In the data rows, the value 128 means zero.
Here are some rows, each followed by its group. Rows of different groups can look alike.
[123 221  99 155  94  77  85 161 156 106 153 142 135 183 178 138 118 136
  95 116  91 163 114 131  90 116 147 116 122 154 120 124 117  93 101 160
  79  97 166  95 162  97 121  83 163 156 139 171 172 118 150] Rq
[169 173 128 132 144 143 179 106 101 157 171 153 115 147 136 100 133 147
 129 134 138 163 111 136 117 165 162 179 170 160  89 106 133 153 169 139
 152 161  94 140 111 110 105 140  90 124 166 115 186 167 151] Ot
[ 92 100 119 141 164 170 111 151 160 114 122 108 125 152 113 135 164 140
 107 144 100 133 140 120  80 107 119 113  99 134 119 154 122 101  88 151
 114  87 156 136 175 108  90 140  99 114 106 162 108  94 125] KR
[173 180  97 126 104  86 155 165 178 132 158 119 102 163 171 149 151 117
 132 124  97 151  94 129 100 129 188 178 146 169 134 107 158 126 151 180
  66 112 106 118 164  79  74  81 147 148 163 181 150  97 138] Rq
[179 157  89 139 158 118 177 159 166 155 153 182 108 156 114 157 161 123
 129 113 124 175 119 125 116 147 183 145 181 161 157  60 146 160 170 115
  86 138 118 120 100 168 111 177  83 110 184 163 117 125 105] RB
[147 111 146 114 102  97 161 103 172 138 163  95 129 117 176 141  89 128
 117 140  63 133  97 130 217 162 115 184 129 169 107 101 156 143 168  62
 105 161 104 142  89 158 144 156 165 160 124 168 160 161 119] RB
[103  66 113 132 148 151 101 135 190 144 115 100 118 124  97 151 166 134
 122 144  92 121 153 124  86 120 127 101 116 107 173 132 115 128  97 142
  87 107 185 140 147 134 112 142 110 102 122 172  72  76 106] KR
[ 90 123 178 121 105 117  81  98 101 111 145 100 106  99 122 111 133 123
 124 127 153  61 154 128 141  90 101 103 105  89 140 159 115  93 101 189
 169 128 176 164 163 103 174  86 138 134  86 107 142 157 135] Ot
[ 93 153 156 147 114 101 108 114  71  83 128 169 126 123 128 112 139 139
 128 109 179  95 135 130 119 102 119 102  73 108 152 167 118 101 104 163
 148 117 143 117 170 129 136 109 116 106  86  82 122 124 125] SU
[135 118 125 131 115 130 136 136 146 136 151  95 122 119 108 140 108 135
 163 145 141 114 138 110 161 100 143 127 113  85 147 131 122 114 149 125
 153 133 137 131 130 129 184 112 124 127 130 140 138 177 136] BZ
[119 132 143 133 173 109 109 107 119 135 154 191 115  89  73 166 145 123
 142 113 154 108 164 123 147 123 111  73 146  86 155  93 112 147 112 175
 131 147 189 129  98 191 182 181  79  92 142 107  96 153 110] KR
[138 160 108 134 114  89 150 158 115  96  81 165 143 141 146 149 128 132
 125 110 154 146 120 133 123 116 132 130 115 142 142 130 134 120 115  81
  92  96  86 104 128 161  93 120 153 144 121 113  99  83 108] BZ
[131 147  95 139  98  97  73 154  63 122  80 154 116 139 126  95 135 128
 141 114 215 127 150 130 106  93 161  79 148  94 223 148 115 137  99 174
 163  93 138 121 146 143 158  83 147 133 139  81  66  62 116] Rq
[127 136 140 126 108 107 122 107 102 116 136 127 124 108 122 110  93 119
 140 126 161 113 141 132 163 108 136 118 112  93 110 139 119 115 136 132
 170 135 126 124 120 115 184 101 152 119 122 102 145 181 144] BZ
[158 115 151 123 153 179 181 104 106 138  87 139 114 100  72  88 162 125
 168 128 176  95 143 113  84 114 147 163 142  89  98 135 133 136 151 111
 159 131  66 127 131  95  95 111  85  92 138  76 100 108 142] RB
[115 138 152 131 165 115 118  94 135 147 165 182 112 104  98 188 140 114
 126 107 147 122 141 123 161 146  89  92 151 112 148  87 118 172 134 168
 109 186 178 136  83 185 165 177  92 113 145 126 108 155 117] KR
[156 127 140 115 105 114 153 103  92 131  97 142 130  99 130 124 115 117
 152 121 170 102 119 125 176 150 120 145 153  94 120 123 135 163 169  76
 130 166  67 110  83 135 154 107 169 136 138  70 117 125 128] BZ
[102 120 126 105 100  97  91 101 154 159 149 119 143 129 176 154  95 118
 110 153  94 143 107 118 184 167  99 106 150 132 131  75 122 167 137 110
 109 175 155 133  66 171 173 155 151 152 158 138 139 154 101] Ot
[ 95  68 149 148 146 161 122 120 126 112 135 117 136 107 116 129 138 136
 101 143 106 119 140 128 143 114 103 109  85 128 157 168 113  91 100 143
 138 101 171 153 157 157 122 170  98 120  87 137 109 125 123] Rq
[171 128 138 122 126 119 158 117 171 162 182 109 118 131 128 143 113 101
 138 137 110 137 109 119 169 135 164 163 165 120 142  71 153 160 165 120
 117 161 130 137  93 135 153 136 130 130 178 169 149 160 129] RB
[ 91  77 155 123 157 162 133 124 145 106 128  98 135 130 143 135 149 139
 102 142  85 129 132 116 123 137 110 143  88 158 129 151 130 111 117 130
 107 106 143 154 154 133  61 150 122 128  82 146 122 115 118] Rq
[ 88 126 178 159 125 121 100 103 102 100 148 110 146  97 124 114 120 130
 122 128 128  85 144 124 140  96  95 102  84 110 141 169 110  91  91 202
 161 130 175 150 172  91 162  96 122 130  78 121 143 157 143] Ot
[142 110 120 131 148 157 148 145  81 104 123 128 128 122 125 110 101 133
 124 144 140 142 130 138 152 114 138 144 105 135 100 169 133 122 145  75
 182 106  85 100 112 157 125 179 124 124  94  93 147 145 119] FY
[111 103 139 120  96 102 110 116 156 148 148  83 128 129 188 143 107 116
 112 139  84 138 110 134 166 165 122 137 134 164 148 105 135 152 133 128
 103 169 144 147 108 133 132 127 161 161 135 157 127 106 123] Rq
[ 89 101 117 135 163 182 116 143  70  96  71 144 137 126  90 100 142 138
 112 126 162 114 161  94  99  86 104  90  93 110 112 185 107  94  92 117
 184  84 110 116 154 136 109 151  96 106  73  74 113 112 122] KR
[119 103 131 133  97  98 116 127 165  91  91  98 128 110 143 151 126 144
 142 130 114 109 139 123 134 102 110 117  90 107 174 152 133 102 105  92
  94  98 119 134 164 118 132  93 173 143  83 138  84  81 126] Ot
[110 134 171 123 115 120 135  97  59 111  87 149 129 100 135 108 152 136
 138 113 182  90 141 134 123 139 116 113 123 117 145 149 129 162 126 151
 135 145 114 153 137 124 114 103 115 133 125  60 106  85 130] Rq
[113 126 140 119 129 115  99  89 132 150 164 146 139 122 138 168 116 120
  93 114 122 134 129 136 173 164  83  96 141 146 118  90 122 154 118 129
 111 169 159 133  80 189 155 168 136 140 135 134 128 149 128] Ot
[167 110 130 131  98 130 171 105 139 164 143  76 100 102 122 111 112 138
 151 137 125 109 126 123 159 115 161 172 137 110 151 138 132 145 157 131
 162 133 113 135 129  99 166  91 141 139 142 133 142 172 144] RB
[128 176 115 132 146 119 106 147 165 129 184 150 120 156 131 138 123 134
 117 120 116 157 134 123 114 125 135 119 113 150  89 113 115 105 109 170
 129 125 168 117 131 109 138 136 112 143 134 168 183 189 162] BZ
[125 126 107 121 127 133  95 129 127 156  92 112 139 134 124 132 126 120
 134 109 142 129 142 127  97 141 108  93 159 122 113 108 103 167 100 126
 125 138 140 117  99 119 132 119 142 132 151 112 109  96 126] Rq
[179 105  80 104 161 189 158 161 117 178  54 117 130 127  81  98 141 119
 176 130 176 137 146 132  64 139 163 145 177 102 105  96 125 165 156  72
 159 125  60  90  77 116 126 137 105 100 185  96  97 107 122] Rq
[ 93  93 168 136 114 137  82  99  78 118 143  90 115 109 126  94 103 126
 124 136 152  96 143 128 165  92 102  95  93  90 146 181  95 101 103 180
 200 127 166 143 151 116 194 106 134 120  82  99 130 178 138] Ot
[141 117 104 105 148 161 127 138 111 168  60 139 135 139  88 113 137 141
 149 141 173 115 149 120  80 131 131 118 175 105  93 115 132 137 127 101
 143 114  89 115  97 116 138 117 131 116 167  87  88  93 126] Rq
[ 99 164 106 135  98  70  87 157 111  88  85 160 144 138 167 152 114 131
 109 109 138 146 117 137 119 118 104  83  98 155 133 152 130 117 108 106
 102  85 118 102 132 152 122 120 176 154  94 111 103  79 122] BZ
[145 127  72 140 164 157 145 194 175 115 146 115 125 178 135 160 161 136
 105 133  74 187 120 127  90 110 174 134  96 183 171 138 132 131 115 139
  98  54 161 127 169 151  69 167  98 126 122 200 125 100 116] KR
[148 113 150 133 127 151 164 113 103 101 153  90 113 128 146  93 112 111
 128 126 124 126 107 148 164 119 142 189 102 152  96 174 145 108 156 114
 173 117  90 126 141  92 131 111 129 124  95 117 184 175 142] RB
[105 133 138 120 151 112 127 106 122 142 163 189 119 118  84 154 134 105
 134 111 142 121 156 131 160 147 112  79 149  95 157  83 106 159 126 171
 139 179 194 135  90 189 174 182  99 109 152 118  99 158 101] KR
[105 169 100 132 114  75 113 162 121  83 104 170 144 154 163 154 114 132
 111 107 142 159 118 121 127 108 123 107 100 158 153 150 135 108 115  95
  97  80 117  93 132 159 109 127 177 145 105 121 109  92 102] BZ
[101  97 156 161 149 141 159 113 154 100 118 132 122  77  85 154 169 133
 145 133 127  87 146 122 115 101 126 135  65  88 136 151 148 112 122 133
  87 110 134 141 181 126  90 129 102 102  77 152  81  88 113] FY
[139 176 152 150 149 133 155 119 117 102 196 166 123 148 129 131 135 129
 115 128 116 135 123 128 127 129 152 170 113 160  80 148 137  98 144 161
 128 130 142 136 155 123 107 148  76 115 121 140 194 179 139] SU
[109  88 128 126 149 182 104 128 123 138 108  98 129 100  82 116 118 125
 144 140 138 107 164 128 120  98  91  97 115  77  98 153 110 113 112 110
 171 115 134 113 112 119 155 134 109  98 121 114 125 161 130] KR
[167 186 143 148 103  73 155 130  90  88 130 154 130 121 149 103 121 129
 146 116 162 119 113 126 128 109 150 165 120 123 128 152 146 108 154 126
 131 115  70 124 170  88 114  69 164 146 117 103 142 117 158] Rq
[143 124 161 144  93  95 154 101 156 118 137  95 114  91 141 137 126 127
 154 134 129  78 123 136 144 118 140 161 124  86 156 118 149 123 144 131
 108 157 112 155 155  84 141  64 157 119 121 135  99 115 138] Ot
[135 120 168 141 102 136 160 108  99 103 160  94 124 110 160  92 108 131
 153 134 123 111  88 125 168 124 133 186  99 144 129 173 139  97 152 131
 139 126 101 144 168  99 119 110 134 146  87 114 179 157 132] BZ
[154 120 158 109  93 121 152  88 110 151 147  80 135 118 173  96  90 128
 129 144 117 115 105 125 182 160 127 189 151 135  84 129 134 143 174 112
 163 175  77 133  97 102 149  99 154 158 144  96 184 170 146] KR
[184 169 145 128 160 140 193 109  85 134 167 177  95 115  89 105 151 121
 155 117 181 108 134 128 135 158 165 161 136 111  91 110 143 157 183 159
 168 169  84 133 105 120 129 133  61 101 159  94 164 180 142] Ot
[121 117 155 115 126 147 139 100 146 147 167  88 127 124 157 111 103 133
 121 128  97 132 114 129 156 145 128 166 137 155  59 119 134 134 146 122
 139 164 119 127 102 104 133 132 129 142 145 142 192 163 131] KR
[ 96  63 161 123 151 195 131 117  84 136 153  91 133 128 133  88 135 129
 113 135 113 143 130 126 139 146 109 113 113 152 114 161 107 125 115 164
 193 141 160 155 127 148 135 178  64 112  97 110 155 163 143] FY
[171 153 129 138 151 154 178 140 150 121 201 134 125 154 130 125 142 132
 122 136 101 157 110 131 130 136 173 174 139 168  96 118 150 116 176 134
 128 120 127 137 146 118  90 160  91 116 139 168 194 177 147] SU
[135 151  77 136  90  90  86 171  85 136  78 143  92 133 126  93 153 130
 138 118 191 137 143 123  83 106 152  81 159 102 229 123 100 144 108 172
 158  79 136 118 140 133 168  87 142 133 156  95  74  88 114] Rq
[153 136 146 115 138 138 159  85  93 138 122 141 147 130 153 101 112 122
 121 130 145 133  99 127 152 182 122 169 154 154  60 109 144 162 166  74
 145 182  56 122  76 119 106 135 126 144 155  88 167 140 144] SU
[153 164  91 131 118  95 156 156 135 119 141 161 145 158 165 124 118 122
 118 119 119 169  97 129 152 143 156 147 128 174 144 119 155 127 160  94
  98 112  93 114 109 171 116 160 143 144 143 147 133 131 109] BZ
[109 111 148 151 156 135 150 129 150  88 132 144 119  99  94 150 164 139
 136 131 113  96 135 130 109 109 136 120  82  94 154 148 147 101 112 153
  87 114 145 147 184 121  96 132  98 107  80 147  93  89 122] FY
[138 166  81 146 107 103  72 199 207 136 177  78 105 205 178 137 108 127
 103 148  71 188 121 129  74 103 185 122 125 185 162 125 111  90  98 188
  94  57 185 122 191  73 120  78 159 157 181 222 172 129 152] BZ
[114 139 144 135 129 115 111 100 128 145 167 187 126 100  83 157 140 109
 139 110 147 114 150 135 160 146 118  82 162  90 163  70 118 181 130 159
 117 176 188 146  89 190 185 175  90  99 154 123 101 160 108] KR
[170 219  63 132  92  84 105 189 161 105 142 144 119 195 171 133 122 135
 119 127 110 189 112 128  72 115 179 141 148 167 149 119 138 109 119 162
  94  75 122  96 160  83 110  69 166 149 168 169 155 109 159] Rq
[109 183  69 138  85  76  64 220 128  95 109 138 127 181 181 144 117 135
  98 122 102 178 115 129 103 116 134  95 115 176 164 132 118 100  92 125
  86  77 146 106 147 133 116 108 181 163 122 156 121  88 128] BZ
[148 150 114 128 130 109 184 134 112 107  72 174 140 118 134 141 138 124
 132 127 145 134 102 134 122 130 128 150 116 128 130 126 152 138 150  55
  91 118  62 106 112 153  89 137 150 121 120 105  87  71 109] BZ
[150 142 127 129 154 145 190 122 101 150 138 167 144 135 132 133 127 122
 121 114 129 149 104 124 144 179 138 163 133 158 101 117 149 136 146  85
 122 136  81 117  97 160  76 174 101 126 138 113 147 130 137] BZ
[121 153 140 138  89  95  77 106 114 154 118 140 124 118 136 118 132 111
 145 121 162  99 129 127 108 133 129  97 159  90 160 113 118 154  99 182
 125 155 159 146 133  88 152  65 139 146 165 109 114  89 133] Rq
[123 129 144 136 136 125 138  96  63 136  81 167 121 107 116 103 160 131
 134 113 183 108 134 139  94 147 124 117 159 116 128 132 116 159 115 134
 148 147 101 130 118 116 100 132 110 122 137  56  96  86 119] Rq
[118 164 140 156 139  99 139 125 145  83 143 161 118 109  99 147 122 134
 139 111 139  98 137 128  87  87 136 129 116  88 117 137 134  98 115 149
  85 124 136 134 184  94 115  96 123 104 106 133 124 111 144] Ot
[135 181 144 139 152 134 129 129 114 108 193 165 119 151 118 123 152 133
 109 116 128 132 129 135 106 113 142 126 106 148  96 139 119  97 109 185
 138 124 150 139 163 117 109 137  83 111 128 133 180 180 147] SU
[ 79  94 159 128 153 187 108 101 122 124 124 121 136 108  77 112 135 127
 125 136 126  92 150 129 111 136  76 121  85 119  56 174 106  96  92 151
 161 126 148 129 153  88 116 136  96  97  87 113 139 155 149] KR
[103 105 130 113  98 113  87 106 109 153 105  94 147 138 174 102 106 126
 108 135 108 133 110 132 147 137  87 110 130 153 104 132 111 152  97 122
 144 143 136 123  97 138 152 120 172 165 123 110 131 125 118] Ot
[165 161  82 116 137 108 158 146 119 147  95 158 135 123  90 146 146 124
 153 117 162 135 119 122 108 122 153 135 191 101 135  72 143 162 161  85
 104 142  89  90  84 144 134 128 137 129 184 120  93 108 117] BZ
[159 157 108 116 147 104 146 131 146 151  95 177 124 150  98 142 140 119
 140 101 154 124 141 128 101 144 146 121 175 103 122  74 136 169 142  97
  90 149 107 126  79 142 121 132 130 114 182 121  89 107 117] BZ
[185 149 108 121 177 165 195 144  97 156 110 162 120 149 120  91 166 118
 146 118 171 146 125 123  75 141 174 164 191 139 105  98 131 142 186 129
 147 130  76 119 113 101  77 134  77 112 184 100 136 108 151] SU
[158 152 139 133 141 156 155 115  69 150 142 164 105 115  83  86 145 123
 152 111 201 111 147 127 115 130 149 130 173  90 108 132 119 152 155 163
 194 150 127 122  98 117 171 127  78 105 166  76 147 176 139] Ot
[ 66 101 159 138 164 176 108 109 171 123 156 113 131 135 126 139 166 132
 100 145  74 120 135 135 101 122 134 116  88 154 101 147 124  92  92 161
 100 119 186 142 170 105  79 146  92 119  94 173 148 123 127] KR
[121  87 124 110 111 147 103 101 150 178 125  86 147 121 162 116  97 114
 121 150 105 131 121 133 153 170  83 117 156 143  97 100 105 160 143  98
 149 168 136 124  66 148 154 138 157 148 152 123 151 156 128] Ot
[122 114 180 140  91 130 151  94 105  95 147  65 136 117 182  94 122 127
 117 136 106 104  85 126 147 122 130 190  92 162 116 193 124  93 135 125
 142 119  94 157 189  73  91  78 141 154  81 124 176 123 146] BZ
[103 132 173 125  96 106 103  93 127 127 127 105 142 135 179 125 127 127
  56 125 107 117 102 131 135 162 121 131 123 163 147 139 118 127 120 154
 111 146 138 134 145 109 116  96 156 155 108 132 142  97 137] FY
[160 133 142 121  86 124 153 100  86 145 156  93 139 134 182 103  92 148
 120 135 122 146 112 135 175 168 145 177 156 167 110 134 109 153 177 119
 174 153  94 134 106 119 140 108 139 150 138 108 200 174 151] KR
[127 124  83 111 161 143 105 149 163 167  68 159 135 142  74 141 151 106
 134 126 146 135 164 130  68 130 125  79 172  96 122  56 116 160 112 109
  96 129 132 110  85 145 130 156 118 105 172 130  63  88 101] FY
[101  83 122 119 148 156 100 146 195 124 124 111 126 133 117 157 168 143
 128 144  69 128 142 129  87 113 128 102 118 136 157 136 110 116  82 149
  72  99 184 153 171 135  60 149 105 116  97 175  85  72 114] KR
[128 159 102 134 108 100 147 144 125 110 142 166 134 137 158 144 122 133
 105 113 121 167 107 134 161 139 149 132 115 165 141 119 146 126 134 102
 102 107 106 114 117 171 118 162 156 143 143 143 132 124 114] BZ
[ 82 140 146 148 107  89  98 110  86  95  95 153 124 110 121 119 157 131
 146 110 173  90 134 117 121 109  99  85 103 104 161 152 112 137  96 158
 136 120 144 133 168 139 137 101 136 128  89  82  88  92 113] Rq
[154 167 100 124 132  85 139 151 129 128 146 156 135 153 153 152 119 128
 119 118 113 174 103 117 151 158 149 136 143 169 141 107 138 156 139 101
 105 120 119 102 101 159 129 155 130 138 146 147 136 139 110] BZ
[168 177 132 123 143 156 152 107  73 150 160 156 115 150 136  66 137 120
 122  98 158 151 121 133 128 155 145 156 175 169  77 116 126 133 161 153
 175 158 108 117 112 113 111 139  64 125 172 101 188 164 149] Ot
[110 170  94 131 103  74  91 161 103  91 107 157 144 151 175 121  97 132
  96  98 128 161 109 119 133 127 106 105 107 170 153 152 122 110 100 115
 113  99 127 101 132 174 133 131 177 158 105 120 121 111 105] BZ
[117 154 108 128 118 138  94 156 192 127 157 105 121 172 148 147 140 133
  98 140  76 161 135 126  76  97 131 118 127 158 102 120 114 102  98 168
  87  96 183 131 167  76  90 101 128 134 137 192 161 118 149] Rq
[100 125 139 117 109 101  89 116 136 148 134 127 154 126 175 149  98 139
 102 130 114 153 117 130 173 165  89 104 140 157 121 102 120 146 128 115
 123 166 151 128  77 170 160 155 153 152 133 127 140 150 111] Ot
[138 164 162 141 127  89 137 122 135  99 151 159 103  92 102 131 134 111
 152 122 131  93 138 134 137 115 137 149 112  90 127 120 145  97 150 167
 105 136 137 136 162  97 131  91 128 119 127 136 131 140 148] Ot
[107 133 144 131 148 119 110 102 111 139 155 192 123 103  93 153 142 112
 129 112 152 120 144 130 151 135  98  78 147  97 148  89 124 159 116 160
 135 168 177 135  90 190 167 187  92  97 148 114 113 152 120] KR
[135 131 148 137 146 127 168 112 132 100 159 142 141 119 141 147 116 130
 115 118  96 128 114 128 174 144 122 167 104 161  99 132 145 124 164  96
 112 141 106 136 116 155 112 169 123 134  79 142 164 161 124] RB
[103 126 145 121 112 106  76  97  76 136  75 157 129 113 130 109 135 122
 138 102 179 101 150 127 107 148  99  89 146  96 165 132 110 151 124 148
 147 155 129 141 117 139 162 102 141 137 139  67  83  81 114] Rq
[185 140  51 143 121 158 163 195 119 123 138  83 122 186 166 113 121 159
 102 126  91 202  86 127 105 108 193 186 136 194 123 161 140 108 141  97
 146  44  91  95 164 101  92 115 148 140 133 173 177 140 152] RB
[ 96  87 120 132  98  99 112 138 144  95  85  95 137  98 153 152 104 142
 126 131 110 113 123 126 144 104 100 124  91 118 173 159 135  92 108  92
  96 106 123 120 157 134 132 102 170 146  77 136  96  92 114] Ot
Group BZ spreads out most along one direction. Which 3 other groups' directions of most spread are closest to that one, closest first?
Rq KR SU
Which 3 other groups have their centres nearest to the centre of group FY, nearest first?
KR Ot Rq
Which 2 groups are nearest to each row below, nearest first, going by the average distance to the group's rows?
[131 140  89 111 140 111 113 149 160 161  93 163 135 140 121 145 137 117
 136 127 145 136 143 124  84 134 122  92 170 110 135  75 126 159 122 108
  85 137 130 106  87 150 125 139 134 121 173 143  90  85 105] >> BZ Rq
Which 2 groups are nearest to each row below, nearest first, going by the distance to the group's nearest row?
[151 157 103 143 143 114 159 148 146 112 149 153 109 149 145 154 133 128
 120 113  98 168 108 126 138 129 148 133 141 152 130 117 138 106 151 105
  98 109 119 115 120 150 113 157 131 136 148 154 133 140 118] >> BZ RB
[183 197  78 140 108  76 154 178 160 142 153 137 112 180 169 141 132 139
 127 122 129 173 102 133  86 117 206 172 153 161 143 106 149 121 145 146
  79  79 112 114 169  88 101  79 156 161 168 179 145  91 157] >> Rq RB
[162 135 143 124 102 130 149 104  81 141 159 102 124 132 168  98 104 119
 120 133 134 140  96 128 177 158 163 173 154 156 131 135 134 148 167 131
 172 143 102 138 105 121 146 114 135 151 150 109 185 169 134] >> KR RB
[116 125 156 122 113 101 149 100 139  93 121  99 152 120 161 124 120 137
 113 137  84 105  98 127 138 146  96 171  72 145  83 160 142  96 129  75
 102 130  86 124 157  92  85 104 164 147  85 132 154 119 127] >> BZ RB
[151 126 166 122 144 136 185  94 197 149 156 104 128 116 127 139 155 134
 131 149  81 104 114 138 102 142 149 190 142 149  98  91 169 151 165 139
  67 174 122 150 148  64  54 105 128 115 151 176 150 100 149] >> Rq SU
Group Ot spreads out most along one direction. Which 3 other groups' directions of most spread are closest to that one, closest first?
SU KR BZ
Which 3 groups are nearest to each row below, nearest first, going by the distance to the group's nearest row?
[103 142 177 125 132 121 104  81  89 148 142 162 117  94 102 105 140 116
 152 115 181  84 173 130 102 144 106  92 161  88 123 122 102 153 122 191
 154 187 157 143 127 104 146 103 104 110 147  73 125 129 144] >> Rq Ot KR
[160 113 102 109 145 130 170 119 155 149  75 171 137 107  92 142 138 121
 149 113 143 123 128 126 115 125 137 141 166 110 125  91 153 167 156  60
  95 145  79 110  84 153 110 149 128 106 162 114  77  91 102] >> BZ Rq FY
Which 3 other groups have their centres nearest to the centre of group BZ, nearest first?
Rq Ot RB
Which 3 other groups have their centres nearest to the centre of group Rq, nearest first?
BZ Ot FY
Which 3 groups are nearest to each row below, nearest first, going by the distance to the centre of the group?
[ 94 112 166 140 102 113  86  99  74 104 138 106 119  90 118 106  93 144
 130 146 156  96 149 135 164 102  97  90  90  80 147 168 104 115 109 163
 189 131 166 143 150 133 210 101 142 131  91  91 131 170 142] >> Ot KR FY
[ 92 113 142 125 161 185 124 119 104 116  88 127 136 115  79 104 150 135
 128 126 159  90 148 135  65  91 101 105  95 102  78 182 122  89  90 127
 154 105 120 130 172  75  92 111  90 100  72  96 124 103 161] >> FY KR Rq
Which 3 other groups have their centres nearest to the centre of group SU, nearest first?
RB Ot BZ
Group KR spreads out most along one direction. Which 3 other groups' directions of most spread are closest to that one, closest first?
BZ Ot Rq
Which 3 groups are nearest to each row below, nearest first, going by the average distance to the group's rows?
[159  94 156 129 130 183 171 103 100 141 168  89 121 116 141  97 125 122
 125 142 122 133 111 126 152 158 154 184 142 153  97 133 131 127 160 136
 179 157 111 137 126 112 120 152  86 126 126 120 183 179 152] >> SU RB Ot
[ 95 121 148 151 155 122 106 122 106 129 144 197 129  97  82 157 140 116
 134 113 155 103 159 127 149 133 111  64 128  92 167 112 116 143 120 161
 132 156 191 141 107 188 168 185  97 100 122 131  95 144 102] >> KR FY Ot
[110  87 111 136 124 154 115 134 122 117 119  95 141 131 160 124 107 130
 108 145  92 159 115 126 161 135 106 114  96 161 138 164 120 103 118 106
 154  88 129 123 116 166 135 167 141 143  90 132 139 141 105] >> FY BZ Ot
